One vector is turned by the same rotation once a tick. Each row is the vector after some number of ticks, and that number follows the row.
The counts run from 0 to 179.
[129  76  87 140 130 122 129 116 138 175 133  92  80 111 102  91] | 38
[133  90  88 152 119 149 133  87 147 123 136 163 138 130 191 133] | 28
[134 123 125 172 136 162 111 120 150 150 128  79  95 107 153  83] | 142
[128 110 150 123 139 161 135 109 147 147 151 143 176 107 188 156] | 112
[124  85 144 102 111 110 158 127 105 140 117 149 182 115 179 160] | 115
[ 78 117 163 124 104 102 127 163 107 136  97  81 134 114 119 116] | 152
[105 116 184 137  93 160 144 132 132 125  84 134 165 138 173 132] | 61
[115  65  86 129 105 111 154 149 106 158 111 112  83 111 107  84] | 135
[126  88 119  78 113 106 164 125 111 162 174 126 159 114 135 141] | 118
[107  88 147 158 146 126 138 142 104 141  53  99 129 115 152 117] | 48
[ 95  92 144  84 139  82 133 148 115 159 150 114 168 105 137 155] | 110
[ 89 113 148  98  53 103 145 103 126 145 136 107 149 154 100 126] | 68
[ 89 110 148 121 166  66 125 155 136 135 113 135 153  86 142 148] | 102
[124 128 135 127  66 154 116  90 166 101 125 160 149 159 150 114] | 74
[ 75 121 169 121  75 113 128 137 118 113 101 123 169 148 148 146] | 161
[112 128 152 104 153  71 102 147 155 169 159  93 124  90 130 117] | 101
[107 113 122 143  86 103 129 108 154  93 108 178 137 151 132 145] | 174
[115  81 134 168 132 123 136 138 119 138  53 130 109 107 142 115] | 44
[112  78  83 115 101  88 159 109 116 146 170 124 131 138 130 138] | 26
[148  77 104 152 117 177 136 100 148 144 142 162 117 122 166  99] | 129
[109 113 121 129 114  60 110 140 165 120 127 146 103 110  87 108] | 89
[104 129 166 162 133 168  97 126 157 145 107  77 122 116 153 100] | 150
[109  73  89 133 103 100 147 118 104 118 126 151 141 128 156 138] | 27
[141  77  97 142 103 152 159 115 126 120 115 172 141 136 173 130] | 124
[129 138 130 137 146 105  95 126 198 133 164 121  97  95 117  94] | 92
[102  62 119 140 135  97 149 135 114 165  93  91  98 104 117 103] | 43
[ 92 123 147  95 133  80 117 151 139 141 171  93 155 104 132 138] | 9
[ 95 108 161 107  84 118 149 142 111 145  91  91 149 138 122 136] | 60
[135  97  99 139 133 154 129  91 149 133 167 162 158 123 196 141] | 24
[134 109 115 146 124 163 122 131 150 154 141  96  83  99 126  74] | 138
[110 119 124 103  57  96 137 111 155 132 157 130 125 148  91 108] | 76
[109  72 112 158 107 120 141 134 120 106  81 150 109 121 137 101] | 136
[101  84 125 158 118 114 145 167 107 125  80 127  99 111 140 100] | 140
[110 147 160 117 138 121  82 137 162 152 170  96 129  86 156 111] | 4
[ 95 139 170 129 114 131 107 141 147 157 142  63 120 108 127 106] | 151
[124 146 130 115  73 146 121  92 179 138 168 131 131 149 122  94] | 75
[145  90  96 156 121 180 129 106 152 141 118 148  85 117 167  88] | 133
[ 79 123 152 110 115  79 124 152 113 126 122 133 174 110 171 150] | 10
[110  90 105 137 105 108 150 116 119 117 131 175 163 133 178 147] | 23
[134  89 128 170 115 176 121 114 148 121 107 130 100 119 166  85] | 137
[109 128 149  99 157  95 121 142 149 176 180 104 163  78 125 133] | 105
[120 122 118 116  79  86 120 117 173 136 172 122 105 137  93  95] | 80
[124 105 154 176 151 166 123 132 154 143  74 111 127  91 164 111] | 49
[111  67 120 114  92 106 170 133  95 135 131 165 168 132 161 148] | 119
[123 113 162 153 153 130 101 140 188 114 114 157 130  93 163 112] | 95
[119 111 107 139  89  98 113  78 181 137 178 133 116 151 113 113] | 176
[ 81 117 158 146 123  99 138 157 117 137  85  88 124 107 114  99] | 148
[136 118 157 144 142 164 104 123 153 173 132  67 107 109 132  94] | 50
[129 132 171 129  80 175 127 104 160 141 138 122 167 147 152 114] | 66
[ 95 113 163 100 142  73 125 156 112 154 122 129 165 106 145 143] | 106
[147  73  82 131 110 129 149 111 134 173 166 107  89 114 114  97] | 130
[110 145 163 131  79 158 109  89 165 149 171  93 152 155 147 121] | 163
[ 71 118 176 139 107 127 135 135 120 118  91 116 166 138 138 133] | 157
[123 137 179 133 104 183 131 107 152 147 130  98 156 143 179 129] | 62
[105  87 109  95 105  78 157 113 109 142 162 128 158 132 147 140] | 22
[ 99 106 154 136 142  61 102 154 144 113 102 138 140  97 135 134] | 98
[ 99 143 165 137 145 129  98 132 165 115 129 139 174  96 195 133] | 7
[ 96 105 145 152 141  70 112 154 158 104  99 153 128 102 135 123] | 94
[133 127 171 126 110 178 119 112 155 163 137  79 150 121 158 118] | 58
[ 77 136 149 106  69 105 126 115 134 147 163  96 146 161 123 129] | 164
[ 87 107 144 148 122 100 140 153 107 131  79 106  99 101 123 104] | 144
[110  88 114 135 121 118 132 140 127 148 113 104  89 101 110  77] | 139
[140  90 104 170 144 171 124 106 171 152 107 128  86 112 157 100] | 41
[ 95 112 172  98  70 119 151 137 108 152 111  95 151 151 121 128] | 64
[ 79 129 166 143 147  88 107 169 142  99  93 132 138 101 170 138] | 2
[ 95 159 185 146 102 163 107 112 147 128 113  99 167 138 164 124] | 158
[ 93 128 134  88 124 100 129 129 120 169 190 100 163 104 137 142] | 13
[111 137 155 120 149 126  91 127 171 160 188  91 160 106 156 122] | 8
[118 134 137 100  66 149 127 103 157 151 177 113 142 158 119 111] | 71
[ 94 117 167 116  64 112 143 121 123 109 105 154 163 152 150 138] | 69
[ 90  98 170 136 116 117 138 154 101 135  63 114 136 121 140 130] | 52
[124 113 152 103 133 125 128 126 145 182 178 107 163 101 152 135] | 109
[130  73  96 148  93 134 164 129 115 121  78 163 117 112 152 114] | 132
[134 134 152 135 156 107 107 141 194 144 144 117 108  77 128 109] | 96
[ 99 105 126 124  68  81 132 111 143 107 110 156 129 148 110 113] | 77
[134 134 159 139 166 132  93 132 181 149 155 118 138  90 166 123] | 100
[120 100 124 158 105 102 105 137 165  82  87 181 113 129 141 112] | 86
[ 85 115 139 127  64  81 150 102 127 106 127 144 150 161 120 130] | 169
[137  79 115 141 137 122 127 118 144 177 143  92  75 106 127  97] | 42
[120 106 139 103 150  58 106 154 168 147 153 102 113  87 109 119] | 97
[ 77 125 182 149 108 129 121 132 128 118  68 109 158 128 153 121] | 153
[ 81 107 184 118 115 121 144 149 104 145  82  98 147 123 133 132] | 56
[104  92 134 133 148 106 145 143 118 178  95  79 109 113 108 109] | 47
[120 140 161 110  78 160 131  98 150 159 165  97 153 156 119 109] | 67
[155 101 106 115 115 172 145  86 136 156 181 138 143 125 157 127] | 121
[115 131 142 123 144 126 103 106 151 149 189 114 165 106 173 148] | 12
[147  84  85 165 139 153 127  90 161 157 128 125  96 104 162 102] | 37
[120 117 162 152 157 120  96 140 178 111 101 143 149  88 170 130] | 99
[ 81 126 152 113 135  71 112 156 134 145 157  92 146 101 127 120] | 5
[ 98 119 165 165 131 160 118 139 145 122  63 121 116 109 159  98] | 145
[111 113 132 145 100 113 117 107 168  84 103 192 115 143 150 117] | 82
[103  99 105 114  90  66 134 106 150 131 149 134 118 163  89 124] | 177
[116  69  83 114 122  93 154 108 122 162 163 132 118 125 118 115] | 30
[142  92  93 137 118 156 136 114 158 156 155  93  78 113 129  82] | 134
[114 115 168 164 132 171 113 138 128 134  69 113 137 121 162 122] | 53
[ 98 100 119 111  72  69 142 109 142 123 140 140 125 159 103 133] | 173
[125 119 117 134 123 101  88 122 193 131 161 129  92 113 104  89] | 88
[129  75  86 123 128 115 150 110 138 168 154 113 102 119 110 114] | 34
[127 100 126 167 118 169 126 123 148 120  74 135 101 100 170  91] | 141
[133 126 113 124 109 102 110 105 184 126 177 133  84 139  98  88] | 84
[141  71  83  95  95 130 152 108 127 170 184 122 109 117 119 112] | 126
[121  73  84 117  88 108 165 135  99 144 130 145 125 110 127 118] | 127
[ 72 145 153 100  83 111 140 124 123 159 146  72 150 146 115 128] | 160
[110 114 184 151 120 174 128 127 135 130  75 109 145 125 177 140] | 57
[119 126 140 121 138 145 114 103 151 144 187 138 165 119 190 160] | 16
[139 133 122 153  96 140 101  95 198 112 138 163 107 126 138  93] | 83
[132 127 139 149 146 138  81 128 200 109 104 163 115 107 159 112] | 91
[128  76  85 155 129 150 137 104 138 121 109 168 129 126 165 120] | 32
[129  76 111 168 139 137 139 123 147 116  95 162 113 119 165 121] | 36
[109 112 143 127 121 117 130 122 131 105 141 155 181 114 192 159] | 15
[ 94 114 144 112  54 101 145 125 135 109  98 164 147 168 132 134] | 73
[129 134 172 145 132 178 109 112 151 166 122  67 133 120 145 112] | 54
[ 94 133 175 144  88 138 100 100 142 116 120 129 179 147 171 138] | 162
[108  99 153 118 125 119 135 137 124 172 101  68 107 106 115  95] | 51
[ 86 119 167 170 115 131 108 159 123 121  59 118 133 116 166 112] | 149
[116  71 102  99  92 111 179 128  97 143 137 153 150 131 148 138] | 123
[130 121 124 149 135 115  90 107 204 114 134 152 101 116 145  93] | 87
[142  93 122  99 126 154 133 102 150 162 203 128 160 118 154 135] | 117
[111 102 128 152 131  76 113 142 167  88  93 173 124 116 137 115] | 90
[ 81 127 161 125 134  74 120 166 133 120 107 136 152 101 157 148] | 6
[108 102 101 104 121 127 123  97 142 159 214 115 151 122 144 136] | 21
[111 136 170 109  85 142 142 108 133 171 159  89 144 147 130 118] | 63
[108 153 168 146 149 119  77 135 178 110 125 126 147  96 179 121] | 3
[ 92 113 176 116  62 146 141 120 124 122  79 154 179 148 157 138] | 65
[105 113 105  97 111 108 143 113 127 167 193 108 160 115 141 142] | 17
[131 109 131 143 150 145 124 120 152 182 112  73  92 107 127  93] | 46
[127 125 108 144  95 127 100  74 193 109 155 176 141 152 139 114] | 175
[106 119 165 113 116 119 133 142 124 187 128  63 122 126 121 118] | 55
[131  71 122 170 134 145 143 133 132 125  68 137 114 109 161 110] | 40
[123 120 158 134 169 136  92 131 175 149 149 126 154  90 179 130] | 104
[120 121 115 110  85 104 120  88 164 142 194 117 130 154 106 114] | 172
[133 139 122 142  85 137 111  81 185 113 158 148 112 144 125  85] | 79
[147  96 120 124 121 146 139 118 133 133 143 157 175 122 198 151] | 116
[143 102 129  99 141 142 123 118 142 175 197 103 162 105 154 140] | 113
[113  61  87 145 126  85 153 131 118 132  94 140 103 120 129 112] | 35
[101 101 127 132 142  63 117 155 155 137 142 126  94  97  99 114] | 93
[112  66  97 149 129  98 158 136 115 150  97 112  91 102 126 106] | 39
[132  82 114 123 108 154 144 107 114 134 126 165 161 134 195 145] | 120
[131 103 105 125 122 157 122  85 156 134 179 142 175 130 185 148] | 20
[110 106 123 126  95  57 124 127 156 113 123 155  98 114 104 104] | 85
[ 99 124 150 137 120 126 125 138 129 156 113  64 101  96 107  92] | 147
[115 113 125 134  78 129 120 109 177 103 108 182 138 155 157 100] | 78
[126  74  96  83 106 126 164 127 125 174 188 124 139 123 130 143] | 122
[115  90 134  81 120  93 143 140 109 166 153 122 166 115 138 147] | 114
[ 90  92 126  94 101  79 139 133 105 142 159 140 169 119 150 160] | 18
[132 101  78 125 121 138 132  85 144 160 194 121 132 136 140 127] | 25
[ 84 102 141  99 114  82 137 144 113 123 145 125 180 115 154 168] | 14
[108 105 114 120  78  71 129 120 150  97 124 166 108 147 104 119] | 81
[101 102 132 137 128 112 129 149 125 164 120  71  91 111 112  81] | 143
[119 125 152 127  66 170 124 100 163 120 131 154 165 160 148 118] | 70
[135  82  78 129 118 149 128  82 149 156 180 125 130 120 157 110] | 29
[ 95 116 130 142  78 118 127  97 148  91 114 165 165 162 153 141] | 170
[120  56  74 133 111  99 166 118 107 121 115 162 116 119 134 130] | 31
[106 100 122 136  92  74 134 108 154  94 113 173 137 155 134 130] | 178
[131  69  95 147  99 143 156 119 117 111 107 182 124 116 169 121] | 128
[ 83 109 148 118  64 108 137 118 123 120 120 125 165 157 135 148] | 165
[108 127 147 129  81 155 112  76 173 140 164 120 155 156 147 123] | 167
[111  91 146 118 130 125 141 145 118 113 105 147 189 104 180 162] | 111
[ 72 126 166 113  97  99 137 140 104 159 114  74 151 135 115 132] | 156
[112 109 163 131 168 108 107 136 142 113 102 153 161  88 183 153] | 103
[127 129 130 132  86 142 104  67 187 126 153 142 146 171 151 126] | 171
[131 123 158 130 155 150 117 123 156 142 159 133 169  98 185 155] | 108
[110 145 154 122 146 107  79 154 165 141 160  98 116  89 137  99] | 0
[106 134 143 108  75 113 133  92 146 143 183 110 142 155 118 121] | 168
[145 108  88 134 107 170 138  94 152 142 174 143 123 129 161 111] | 125
[107 125 147 161 135 183 106 124 145 157 112  78 102 102 154  84] | 146
[132  99 134 169 148 168 124 120 151 146  86 114 112 102 149 114] | 45
[149  85  83 152 131 154 127  99 153 148 153 138  94 112 144 106] | 33
[ 92 120 148 130 142 128 111 133 154 111 124 154 176 102 187 152] | 11
[102 150 174 125 117 151 106 130 152 166 146  67 128 126 137 109] | 155
[110 122 135 105  63 100 147 114 132 136 146 110 127 152  93 128] | 72
[ 87 128 152 114 137  57 103 161 146 132 133 109 126  90 108 111] | 1
[106 100 119 131 115 111 128 118 111 115 137 158 184 132 181 171] | 19
